In the data rows, 50 means zero.
Some points, each followed by its number:
[30 62 62 40 64 91 37 11 70 26 25 78 48 44 79 67 25 45 34 24 32 43 48 06] 0
[58 52 45 57 53 48 53 48 46 45 59 32 42 49 54 51 66 62 40 61 52 45 73 50] 1
[51 46 48 35 43 65 46 33 48 42 24 62 60 55 66 66 52 60 36 64 33 40 59 17] 2
[61 27 67 64 55 35 20 69 52 58 45 68 58 44 54 41 63 32 83 27 52 58 38 82] 3
[65 40 55 42 45 37 41 59 46 54 41 48 64 51 54 48 66 44 67 42 46 56 74 69] 4
[22 73 52 68 70 71 66 26 62 36 65 48 32 40 59 54 14 53 39 45 55 51 25 32] 5
[40 51 44 59 42 43 62 57 45 60 61 52 45 52 37 50 39 54 45 68 60 49 18 49] 6
[77 08 43 68 18 06 28 99 29 97 46 72 68 47 40 38 71 42 87 75 65 68 00 82] 7
[64 35 54 65 46 21 39 85 40 63 69 44 47 51 30 35 72 43 68 46 64 50 55 94] 8
[68 22 65 37 41 48 17 58 51 54 17 79 74 49 65 55 65 35 71 31 35 53 57 55] 9
[35 75 46 46 68 81 70 18 57 23 60 28 35 54 53 63 40 66 16 54 42 33 76 17] 10
[30 71 46 56 59 61 69 36 60 42 68 37 32 47 55 49 25 54 38 44 57 51 49 45] 11
[63 30 48 33 29 30 34 70 48 79 31 78 70 53 39 44 52 33 59 49 49 62 14 57] 12
[61 35 59 53 44 38 36 68 50 56 51 55 55 47 52 44 66 39 74 32 53 52 64 77] 13
[50 39 46 51 38 22 50 77 46 79 57 61 60 49 27 35 39 38 76 52 63 67 10 75] 14
[48 49 53 38 48 64 41 37 56 45 26 61 49 46 70 60 47 46 35 39 42 49 58 26] 15
[56 43 57 37 47 57 40 47 48 41 33 60 63 58 56 60 61 51 52 49 37 43 74 42] 16
[43 55 46 42 39 47 59 53 47 53 57 53 47 56 35 51 41 48 44 56 54 47 42 46] 17
[32 81 48 46 71 81 75 18 59 16 68 28 31 55 49 56 38 65 18 49 44 33 83 26] 18
[69 44 59 47 56 48 40 52 42 35 41 32 62 52 61 56 82 59 63 48 40 41 99 63] 19
[61 42 50 49 44 42 41 59 46 52 50 52 52 49 53 49 64 49 59 46 51 50 66 61] 20
[52 46 44 55 45 52 50 48 49 50 52 52 49 52 53 54 53 58 46 63 50 46 43 41] 21
[55 40 55 77 58 43 44 61 49 50 66 44 49 45 47 40 56 49 74 46 58 54 42 76] 22
[36 77 46 30 66 87 66 10 58 20 41 35 41 55 58 66 42 65 06 52 32 30 88 04] 23
[46 63 49 52 66 61 61 34 53 33 57 31 48 52 52 50 49 59 46 51 46 47 70 46] 24
[63 37 64 47 58 42 26 61 52 49 42 55 60 49 52 44 71 35 75 25 45 51 74 78] 25
[28 55 37 82 38 32 73 68 47 73 92 51 36 44 32 37 12 54 64 71 78 65 00 64] 26
[44 44 56 65 52 36 45 58 52 62 51 65 56 45 48 41 34 36 74 41 57 65 11 69] 27
[37 68 39 58 53 61 76 36 46 39 71 32 39 55 44 50 34 71 34 73 54 43 54 34] 28
[64 32 65 61 57 36 25 70 46 53 51 52 54 42 49 41 71 37 73 30 52 51 64 83] 29
[69 22 47 34 22 24 30 77 44 84 28 77 72 52 40 44 56 32 64 53 50 65 06 60] 30
[99 08 51 09 19 33 07 67 40 71 00 72 93 49 77 61 99 40 67 51 25 58 89 47] 31
[98 07 49 20 19 29 13 72 39 78 01 75 90 49 73 57 98 36 74 53 33 64 70 59] 32
[38 55 43 81 51 28 66 74 45 66 89 31 25 45 28 32 37 55 54 54 78 56 20 79] 33
[81 30 49 31 39 36 34 63 39 56 30 43 70 57 51 50 86 51 56 56 39 47 89 59] 34
[51 45 41 47 38 41 57 55 46 70 42 58 58 47 50 50 42 48 56 65 54 62 17 48] 35
[47 67 46 44 62 62 64 35 54 32 58 32 42 54 48 53 56 62 32 54 46 41 83 42] 36
[47 57 51 54 60 44 51 56 56 58 61 50 45 48 38 35 44 38 56 36 58 61 29 67] 37
[32 70 45 66 64 55 73 37 54 37 72 29 37 52 44 47 31 61 44 56 56 45 52 49] 38
[63 40 41 25 21 38 55 60 33 63 33 52 62 57 44 60 61 57 45 68 47 47 62 41] 39
[37 58 46 59 45 43 63 60 50 62 69 50 39 46 36 42 29 48 48 52 65 57 17 56] 40
New points follow, each followed by the numbers of its two nearest points above, nearest first.
[74 25 49 34 33 47 24 52 50 64 15 71 73 42 77 56 68 41 63 48 38 61 50 40] ~ 9 16
[60 37 53 49 42 24 40 76 43 72 46 57 52 48 38 36 53 31 65 41 58 66 27 78] ~ 14 27
[44 49 46 67 47 24 63 77 43 64 80 41 41 51 21 32 44 47 67 54 71 55 27 87] ~ 33 14
[62 42 46 34 38 56 46 45 47 48 37 58 57 53 59 57 65 53 42 55 41 45 65 35] ~ 16 2
[47 58 51 37 54 67 47 32 56 42 32 56 50 48 62 59 46 50 33 45 40 48 54 26] ~ 15 2
[42 55 51 58 61 65 51 34 54 39 47 55 52 50 59 56 39 57 47 55 43 46 39 35] ~ 21 24
[41 51 45 71 45 19 67 81 41 68 85 37 38 53 14 31 40 51 64 62 75 56 21 88] ~ 33 26
[44 57 54 43 52 65 45 36 57 40 41 56 40 46 63 59 44 49 34 35 46 44 60 29] ~ 15 2
[37 68 39 48 53 62 76 35 47 43 54 39 45 57 43 57 30 64 27 75 47 42 41 24] ~ 28 38
[47 44 54 76 53 37 48 69 44 58 67 45 43 49 37 42 53 52 62 56 64 51 31 72] ~ 22 37
[74 08 45 73 20 05 28 99 33 97 53 69 68 48 36 34 66 39 95 72 69 68 00 93] ~ 7 14
[42 49 54 51 47 44 51 59 46 48 52 52 52 55 39 49 45 49 54 47 51 46 51 60] ~ 17 20
[50 43 52 51 43 51 43 53 48 51 47 59 51 51 56 55 55 51 50 53 49 44 45 47] ~ 21 20
[29 65 59 38 59 90 47 10 68 28 28 73 49 46 77 67 22 49 31 33 32 42 45 04] ~ 0 15
[49 51 43 47 40 40 61 61 46 55 64 49 47 58 32 48 48 52 46 61 58 45 44 54] ~ 17 6
[69 33 64 46 54 41 26 63 52 48 40 53 64 50 55 45 76 37 75 28 41 52 79 76] ~ 25 4
[60 39 51 73 54 36 41 66 47 58 63 45 52 46 50 39 62 50 73 55 58 58 36 75] ~ 22 8
[56 35 65 57 60 62 19 46 55 47 29 74 62 43 69 54 53 39 64 31 42 52 38 49] ~ 9 15
[65 49 45 23 46 72 42 26 54 35 27 53 62 58 68 69 71 59 28 57 28 38 85 13] ~ 2 16
[71 37 55 26 42 61 29 41 49 40 17 56 65 55 74 68 81 55 44 52 30 40 98 31] ~ 16 2
[36 64 40 47 50 58 71 37 45 48 47 43 49 56 43 57 32 63 30 76 49 44 35 24] ~ 28 17
